50 stands for zero in the data rows.
Here are some points:
tensor([53., 56., 50., 38., 50., 52., 62., 60., 51., 48., 43., 55.])
tensor([55., 49., 50., 38., 38., 53., 50., 27., 45., 33., 43., 55.])
tensor([72., 64., 71., 69., 38., 18., 10., 60., 46., 57., 43., 55.])
tensor([77., 74., 62., 69., 45.,  3., 19., 27., 31., 93., 84., 55.])
tensor([56., 51., 26., 38., 68., 64., 39., 27., 70., 57., 43., 55.])
tensor([47., 47., 50., 38., 47., 58., 35., 60., 62., 33., 43., 55.])
tensor([45., 37., 53., 69., 71., 42., 54., 27., 46., 57., 43., 55.])
tensor([56., 52., 66., 38., 54., 49., 35., 60., 43., 43., 43., 55.])
tensor([46., 56., 44., 64., 40., 41., 57., 60., 53., 39., 43., 55.])
tensor([29., 67., 52., 69., 53., 45., 77., 27., 38., 71., 84., 55.])
tensor([69., 56., 51., 38., 52., 39., 36., 60., 49., 52., 50., 47.])
tensor([43., 44., 46., 38., 58., 39., 62., 60., 40., 45., 43., 55.])
tensor([46., 81., 30., 69., 36., 50., 83., 27., 19., 54., 43., 55.])
tensor([54., 50., 66., 43., 42., 49., 44., 60., 40., 55., 43., 55.])
tensor([38., 46., 53., 38., 46., 73., 62., 60., 66., 48., 43., 13.])
tensor([49., 46., 62., 43., 59., 48., 42., 32., 28., 50., 43., 47.])
tensor([49.,  5., 42., 69., 46., 52., 18., 54., 99., 84., 84., 55.])
tensor([45., 48., 52., 38., 43., 60., 54., 60., 42., 40., 43., 55.])
tensor([56.,  0., 59., 38., 76., 46., 67., 60., 78., 56., 43., 55.])
tensor([36., 45., 51., 38., 46., 77., 67., 60., 69., 49., 43.,  5.])
tensor([42., 41., 28., 38., 58., 70., 51., 27., 83., 58., 43.,  5.])
tensor([42., 48., 54., 38., 44., 60., 48., 27., 43., 54., 77., 55.])
tensor([58., 59., 56., 38., 46., 56., 48., 60., 56., 45., 43., 55.])
tensor([40., 49., 44., 38., 44., 49., 61., 60., 49., 39., 43., 55.])
tensor([56., 59., 47., 38., 50., 46., 58., 60., 50., 42., 43., 55.])
tensor([63., 43., 48., 38., 54., 51., 43., 60., 46., 50., 77., 55.])
tensor([37., 47., 51., 38., 47., 73., 64., 60., 65., 50., 43., 13.])
tensor([57., 45., 66., 38., 43., 50., 47., 60., 44., 53., 43., 55.])
tensor([46., 50., 57., 38., 48., 57., 45., 60., 42., 55., 43., 55.])
tensor([54., 50., 54., 38., 41., 52., 48., 60., 54., 49., 43., 55.])
tensor([56., 57., 63., 43., 49., 49., 57., 54., 55., 51., 50., 55.])
tensor([59., 38., 48., 43., 47., 48., 47., 60., 66., 57., 50., 55.])
tensor([45., 37., 44., 38., 52., 53., 36., 27., 52., 60., 43., 55.])
tensor([52., 59., 51., 64., 35., 45., 60., 60., 25., 34., 43., 13.])
tensor([52., 43., 50., 38., 37., 61., 48., 60., 34., 45., 43., 55.])
Then 24 other points, each followed by its number:
tensor([33., 54., 59., 38., 37., 59., 41., 32., 50., 55., 50., 55.]) 0
tensor([50., 49., 51., 38., 37., 59., 54., 60., 62., 39., 43., 55.]) 1
tensor([54., 54., 48., 69., 47., 56., 61., 60., 48., 55., 43., 55.]) 2
tensor([32., 67., 59., 69., 48., 22., 52., 60., 36., 35., 84.,  5.]) 3
tensor([67., 52., 53., 69., 44., 57., 65., 60., 40., 30., 43., 55.]) 4
tensor([40., 63., 48., 69., 44., 47., 56., 32., 35., 66., 77., 55.]) 5
tensor([47., 51., 51., 38., 43., 59., 51., 60., 41., 42., 43., 55.]) 6
tensor([64., 58., 54., 38., 50., 57., 46., 60., 47., 50., 43., 55.]) 7
tensor([49., 65., 58., 38., 36., 51., 47., 60., 40., 52., 43., 55.]) 8
tensor([60., 55., 56., 38., 48., 56., 59., 60., 39., 54., 43., 55.]) 9
tensor([53., 46., 62., 38., 41., 38., 46., 27., 48., 33., 43., 55.]) 10
tensor([49., 53., 55., 38., 54., 57., 38., 60., 31., 50., 43., 55.]) 11
tensor([42., 62., 42., 38., 50., 60., 36., 60., 50., 55., 43., 55.]) 12
tensor([19., 31.,  0., 69., 80.,  0., 46., 27., 37., 24., 43., 55.]) 13
tensor([21.,  0., 11., 64., 99., 42., 82., 60., 89., 20., 43., 13.]) 14
tensor([46., 50., 47., 69., 37., 47., 54., 60., 40., 40., 43., 55.]) 15
tensor([59., 56., 43., 38., 49., 51., 59., 60., 47., 53., 43., 55.]) 16
tensor([33., 56., 59., 43., 36., 55., 42., 32., 43., 52., 43., 47.]) 17
tensor([50., 37., 56., 69., 37., 53., 42., 60., 38., 40., 43., 55.]) 18
tensor([37., 65., 52., 38., 46., 58., 43., 27., 63., 45., 43., 55.]) 19
tensor([41., 53., 54., 43., 47., 65., 42., 60., 53., 43., 43., 55.]) 20
tensor([65., 49., 49., 38., 52., 51., 41., 60., 44., 47., 84., 55.]) 21
tensor([51., 52., 54., 64., 37., 54., 46., 60., 53., 49., 43., 55.]) 22
tensor([39., 69., 50., 69., 61., 53., 45., 60., 46., 40., 43., 55.]) 23
Which of these numbered points is nearest to each point below, looking only along the 5 directions in which the first points spread most? Its number follows each.
tensor([ 9.,  1., 15., 69., 99., 65., 43., 60., 68., 32., 43.,  5.]) > 14
tensor([41., 63., 52., 69., 45., 49., 53., 32., 33., 66., 77., 55.]) > 5
tensor([52., 58., 57., 64., 58., 45., 51., 60., 41., 37., 43., 55.]) > 15
tensor([49., 38., 56., 69., 39., 53., 43., 60., 40., 42., 43., 55.]) > 18
tensor([59., 57., 58., 38., 50., 57., 58., 60., 49., 35., 43., 55.]) > 6
tensor([46., 34., 23., 69., 60., 40., 53., 32., 45., 69., 43., 47.]) > 13
tensor([55., 49., 69., 38., 37., 27., 45., 60., 15., 31., 43., 55.]) > 8
tensor([15.,  5., 16., 64., 99., 67., 41., 60., 66., 35., 43., 13.]) > 14
tensor([46., 46., 60., 38., 49., 49., 54., 60., 46., 39., 43., 55.]) > 6
tensor([45., 59., 57., 69., 44., 49., 65., 60., 54., 45., 84., 55.]) > 2
tensor([47., 47., 60., 43., 48., 49., 56., 60., 47., 38., 43., 55.]) > 6
tensor([44., 53., 54., 69., 72., 52., 39., 27., 70., 37., 43.,  5.]) > 17
tensor([32., 64., 52., 64., 52., 45., 72., 32., 41., 66., 77., 55.]) > 5
tensor([58., 56., 46., 43., 48., 46., 54., 54., 47., 55., 43., 55.]) > 16
tensor([59., 57., 48., 69., 44., 55., 79., 27., 52., 55., 84., 55.]) > 5
tensor([36., 64., 36., 64., 49., 52., 67., 32., 45., 60., 84., 55.]) > 5
tensor([53., 45., 61., 38., 38., 37., 48., 27., 53., 29., 43., 55.]) > 10
tensor([27., 72., 51., 69., 58., 52., 70., 27., 47., 51., 84., 55.]) > 5
tensor([72., 47., 49., 38., 42., 54., 44., 60., 25., 47., 43., 55.]) > 11
tensor([56., 51., 32., 38., 63., 62., 39., 32., 65., 56., 43., 55.]) > 19
